In the data rows, 128 means zero.
Here are some points:
[112 124 156 134 150 164  76 130]
[130  87  77 122 114  90 151  98]
[210 122 125  91  99 215 121 154]
[ 97 159 121 162 161 125 116 168]
[ 80 119 144 123 163 114 163  98]
[109 142 104 165 136 118 155 116]
[185 116 128 132 130 136 102 191]
[ 99  88 148 114 133 115 117  73]
[ 98  97 161 136 140 112 156 121]
[ 87 169 158 155 172 108 110 131]
[114 114 108 189 124  84 146 149]
[ 91 139 135 163 177 133 171 142]
[135  88 165  95 106 121 110 100]
[ 82 159 148 200 179 124 121  98]
[104 101 105 125 113 103 135 109]
[149 112 127 109 134 147 113 133]
Then 28 other points, each followed by its number:
[143 114 112 118 107 149 149 106] 0
[180  75 107 132 107 163 136 148] 1
[112 148 118 145 167 162 121  89] 2
[180 114  98  88  95 106 143 170] 3
[ 73 136 124 104 143 162 140  96] 4
[114 138 123 111 141 163 153 151] 5
[ 88 126 149 190 171 105 160  72] 6
[ 94 151 190 156 197  96 114 110] 7
[197 168 106 151 148 172 105 189] 8
[103  97 112 162  85  97 147  85] 9
[113 135 101  99 152 129 115 153] 10
[105 152 151 117 139 125 112 115] 11
[ 86 149 176 146 158 101 145 150] 12
[134 145 154  86 153 154  87  92] 13
[102 101 132 136 109 112 155 173] 14
[137 117 107 103 133 114 115 174] 15
[132 109 108 118 109 115 152 158] 16
[240 200 119 101 121 172 128 191] 17
[ 61 133 129 137 176 140 104  69] 18
[130 178 169 151 136 105 128  60] 19
[137 132  98 116 103 133 135 183] 20
[134 110 100 158 145  94 110 154] 21
[ 90  99 143  82 153 155 122  92] 22
[112 150 125  94 119 114 152 115] 23
[186 107  75  49  56 166 143 175] 24
[101 120 122 143 114 114 139 111] 25
[219 172  85  90 105 215  98 227] 26
[ 74 113 123 138 176  94  96  81] 27
Which of these numbered points is nearest to each point below, looking only along the 3 directions in which the first points spread most? Its number follows each.
[115 135 145 172 140  64 166 148] > 21
[184 201 111 126 117 148  95 212] > 8
[224 120  86  20 101 192 129 162] > 24
[128 156 112 165 161 158 142  86] > 2
[120  57  96 110 136  74 131 114] > 9
[200 185 136  83 105 207 140 142] > 17
[137 160 146 164 153 112 114 109] > 2
[ 96 102 134  72 118 152  96  97] > 22
[ 70 119 136 144 143  80 162 112] > 6
[ 92  74 117 162  89 129 172  93] > 9
[120 132 149 114 146 131  94  90] > 4
[152 128 100 134 104 126 125 165] > 20
[ 88 206 152 175 126 114 102 118] > 12
[ 65 211 134 205 176  83  77 117] > 7
[153 146 137 126 148 163 130 126] > 5
